128 stands for zero in the data rows.
Here are some points:
[176 185  80  89 172 119 214 177 126  97 103  58 111 136 113  95]
[192 147 120 121 164 115  77 189 144 139 150   6 122 155 131  85]
[176 142 144  63 156  80 178 181 122 106  83  82  98 139 104 220]
[178 174 126  98 142 133 130 167 132  92  68  29 104 169 105 216]
[169 155  95 126 172 115  88 162 137 132 116   0 120 145 137 204]
[149 176 108 113 168 126  32 207 121 131 144  57 129 119 141 159]
[131 178 124 126 150  98  76 176 112  99 122  56 113 172 116 240]
[122 148 212 167 153 104  94 115 103 133 113  38 151 115 102 221]
[ 58 128 189 211 121 135 139  98 107 113 115  97 137  95  93 244]
[184 213 138 124 163 114  64 166 122 110 119  10 143 134 135 147]
[ 82 167  47 108 174 151 147 148 136 106 111  95 102 123 106 255]
[121 154 175 210 128 130 111  98 112 116  92 110 150  80  80 241]
[ 86 150 182 216 123 159 112 105  96 112  77 138 140  98  76 218]
[109 206 126 134 144 171 110 194 119  93  91  61  98 117  90 219]
[168 204 112  81 160 129 114 181 135 120 119 112 113 178 118   0]
[ 59 122 214 206 140 134 132  89 109 121  89 125 136 101  83 215]
[145 152 123  95 177 121 102 182 146 132 148 117 121 164 128   0]
[122 150 101  89 174 124 165 211 133 128 146 104  91 153 129   3]
[142 168  35  43 163 147 119 202 123 106 104 173  88 151 141 139]
[186 155 113  83 172  82  81 182 119 111 116  71 118 134 134 239]
[179 184 195 123 193  78  67 140 136 118  75 112 168 127 108  82]
[123 206 117  12 175 161 114 203 120  86 112 150  95 136 103 143]
[125 167  68 100 157 142 100 185 121 122 121  51  97 141 124 249]
23 more points follow, each with its number after it:
[178 162 156 120 193  85  72 183 123 104  85 185 123 144 120  42] 0
[138  81 172  93 187  58 107 140 137 150 132  38 157 150 127 182] 1
[139 147  62  91 138 134 150 189 124 110  84 138  86 130  97 255] 2
[155 137  88  56 159 145 224 192 116 111 110  85  90 123 118 127] 3
[162 129 136  42 203  70  92 181 128 140 160  66 136 162 133 115] 4
[172 201 200 194 176  99  94 116 111  88  91 120 164 108  76 102] 5
[192 172 112 104 172 119  51 197 135 135 148  41 110 153 131 102] 6
[160 163 131 113 166 106  43 166 131 140 144  23 132 161 127 170] 7
[122 165  64 107 169 167 180 192 116 104 112  67  86 143  88 171] 8
[187 186 174 149 163 113  50 143 137 111 128  22 151 142 121 103] 9
[ 73 126 179 192 121 140 131  92 101 115  99 131 129 100  90 255] 10
[168 146  64  56 151  90 179 177 135 127 151 149 110 165 131  31] 11
[ 67 127 169 208 124 150 176 104 106 114  90  97 136  93  82 225] 12
[161 168 160 138 175  98  64 172 137 121 125   8 153 123 123 153] 13
[135 192 194 183 148 115  55 120 117 111  95  49 164 125 108 183] 14
[165 205 171 142 169 107 107 133 126 114  98   3 166 111 105 167] 15
[120 166 118  46 150 123 156 176 149 120 108  32 111 139 105 232] 16
[160 176  70 134 161 152  77 169 126 114 127  20 124 153 111 200] 17
[119 135  62  98 152 155 164 172 101  98  95 208  86 122  93 209] 18
[102 176 205 240 139 142  96 112 120 111  75 111 166  94  89 103] 19
[ 88 130 157 216 124 122 154  79 102 116  88 161 139  91  86 238] 20
[163 207 180 177 174 120  37 133 118  96  91  90 165 125 109 113] 21
[182 166  45 101 133 173 165 212 105 110 112  92  88 116 110 155] 22
Which of these numbered points is nearest to each point below, looking only along the 5 directions in which the first points spread most? Its number follows each.
[174 131 134  89 190  82  68 175 160 133 128 178 129 131 131  25] > 0
[166 216 152 139 180 121  49 133 123 111 124  29 151 156 118 112] > 9
[162 182 120 166 141  87  54 151 149 115 124  26 157 143 130 181] > 13
[ 68 120 177 198 112 145 170 100 100 110  91 142 129  98  79 234] > 20
[ 68 222  87 109 135 187 131 175  98 101 113 102 115 137  81 205] > 2
[112 132  53  78 150 139 154 152 103 113 119 253  90 119 122 169] > 18
[100 181 194 235 153 111 120 143 123 113  69  92 170 103  79  96] > 19
[102 157 132 133 127 152 130 166 120  87  80 218  85 125  64 207] > 18
[184 200 127  85 183  90  86 172 141 115 101  22 143 140 127 163] > 7
[118 150  22  61 131 142 150 186 137  99 135 209  96 122 126 164] > 18
[166 173 112  89 182 149 166 203  80 104  74  52 107 152 107 137] > 22
[166 202 202 139 155  95  97 130 116  91  90 195 163  85  89  92] > 5
